(in the rows, 128 means zero)
Z: rows in 3 groups, each row roughly a mix of its group's directions
Z (78 x 10)
118; 151; 105; 134; 104; 143; 147; 108; 172; 148
158; 109; 150; 103; 138; 139; 111; 155; 117; 92
129; 126; 95; 120; 115; 140; 154; 140; 180; 136
151; 138; 148; 127; 92; 126; 128; 134; 113; 79
165; 126; 150; 117; 103; 132; 144; 116; 112; 86
126; 169; 87; 134; 141; 144; 131; 153; 124; 150
132; 151; 146; 123; 136; 136; 130; 157; 111; 74
110; 125; 106; 140; 91; 125; 110; 97; 165; 135
116; 113; 114; 149; 128; 115; 73; 107; 111; 136
128; 133; 98; 127; 122; 121; 153; 125; 163; 175
117; 142; 120; 122; 150; 110; 133; 182; 147; 151
177; 160; 127; 118; 144; 145; 136; 145; 125; 103
162; 108; 165; 117; 119; 108; 142; 112; 123; 95
121; 139; 154; 137; 132; 180; 143; 108; 118; 103
101; 161; 100; 138; 126; 128; 128; 139; 172; 145
120; 152; 161; 114; 90; 104; 135; 124; 108; 103
138; 147; 136; 106; 121; 140; 178; 158; 148; 129
140; 165; 127; 113; 105; 167; 157; 137; 139; 117
99; 124; 141; 151; 134; 119; 112; 124; 88; 90
117; 114; 152; 142; 125; 119; 88; 106; 90; 110
108; 137; 122; 150; 113; 117; 122; 84; 129; 169
93; 108; 161; 113; 154; 106; 121; 146; 142; 146
127; 130; 138; 123; 123; 70; 158; 147; 143; 135
132; 172; 115; 118; 166; 154; 127; 151; 120; 139
117; 159; 146; 136; 137; 134; 133; 144; 102; 78
170; 102; 127; 106; 133; 145; 153; 95; 123; 138
99; 133; 132; 120; 166; 166; 100; 134; 119; 145
143; 106; 148; 113; 107; 97; 119; 93; 97; 129
147; 125; 121; 116; 128; 153; 150; 113; 160; 174
120; 111; 108; 142; 125; 177; 90; 140; 137; 129
159; 125; 135; 104; 117; 137; 176; 154; 142; 126
98; 87; 118; 145; 102; 138; 106; 107; 115; 141
104; 136; 99; 133; 151; 148; 125; 139; 151; 172
136; 126; 149; 101; 83; 94; 139; 134; 111; 141
97; 120; 137; 135; 129; 79; 118; 161; 130; 144
108; 118; 100; 146; 133; 126; 81; 121; 126; 162
169; 131; 163; 108; 143; 116; 145; 127; 121; 97
155; 165; 117; 124; 123; 93; 167; 136; 126; 126
156; 137; 131; 118; 84; 145; 113; 99; 104; 111
116; 155; 77; 146; 108; 124; 138; 137; 130; 154
79; 104; 120; 136; 124; 115; 114; 141; 143; 161
98; 94; 90; 142; 112; 114; 122; 130; 154; 117
148; 108; 155; 115; 155; 172; 148; 130; 110; 129
102; 115; 109; 134; 162; 123; 113; 112; 134; 174
96; 169; 123; 136; 147; 160; 123; 101; 132; 123
123; 145; 149; 107; 177; 153; 120; 130; 101; 135
139; 96; 150; 114; 153; 97; 167; 133; 132; 131
158; 125; 157; 114; 121; 128; 157; 110; 116; 86
120; 84; 144; 139; 134; 134; 104; 96; 99; 143
111; 168; 87; 140; 117; 116; 148; 119; 125; 153
176; 139; 139; 116; 148; 146; 127; 158; 129; 102
121; 136; 113; 133; 112; 76; 156; 148; 143; 146
148; 147; 137; 121; 149; 179; 110; 115; 131; 103
141; 115; 152; 106; 144; 112; 183; 137; 137; 125
118; 92; 159; 124; 115; 82; 142; 117; 129; 127
102; 147; 96; 132; 146; 135; 122; 161; 122; 166
126; 161; 131; 132; 91; 113; 95; 97; 144; 128
105; 164; 102; 132; 134; 108; 141; 152; 154; 154
118; 95; 138; 135; 161; 119; 129; 144; 82; 118
143; 158; 137; 113; 131; 131; 132; 165; 129; 81
112; 85; 118; 149; 90; 131; 106; 121; 148; 126
109; 96; 128; 143; 176; 98; 124; 130; 134; 143
105; 117; 136; 142; 123; 90; 86; 111; 105; 129
133; 92; 95; 119; 128; 110; 134; 137; 156; 164
154; 124; 125; 104; 103; 106; 90; 142; 153; 110
106; 91; 148; 128; 130; 151; 104; 96; 102; 130
155; 141; 165; 111; 133; 107; 152; 105; 133; 98
104; 122; 125; 124; 161; 112; 152; 153; 150; 165
157; 144; 132; 103; 128; 166; 152; 144; 160; 121
130; 139; 156; 130; 102; 102; 134; 156; 120; 84
144; 106; 145; 137; 105; 96; 99; 125; 103; 97
96; 145; 114; 147; 126; 133; 79; 105; 116; 135
105; 119; 147; 127; 112; 78; 103; 119; 105; 139
161; 145; 130; 101; 148; 117; 146; 173; 128; 127
161; 124; 159; 104; 139; 165; 126; 140; 121; 102
122; 125; 96; 126; 137; 139; 173; 153; 160; 136
99; 120; 110; 150; 136; 157; 169; 112; 139; 147
131; 134; 96; 122; 128; 91; 144; 148; 150; 165
which group is each row in? (one row of each group first)
144; 174; 145; 121; 129; 164; 156; 122; 139; 130 : T
147; 153; 110; 116; 94; 164; 140; 155; 143; 134 : H
104; 159; 86; 144; 116; 126; 132; 137; 156; 150 : S

106; 157; 117; 124; 154; 159; 157; 138; 154; 145 : H
140; 162; 117; 112; 129; 116; 144; 172; 144; 100 : T
132; 104; 155; 107; 123; 86; 141; 102; 106; 141 : H
156; 174; 98; 127; 135; 127; 150; 150; 114; 133 : S
123; 95; 129; 134; 165; 116; 143; 137; 92; 156 : T
116; 150; 118; 144; 113; 148; 83; 98; 111; 112 : H
135; 108; 142; 128; 105; 73; 153; 135; 141; 124 : S
131; 107; 152; 130; 109; 149; 89; 88; 121; 121 : T
82; 110; 116; 137; 136; 147; 98; 141; 133; 157 : S
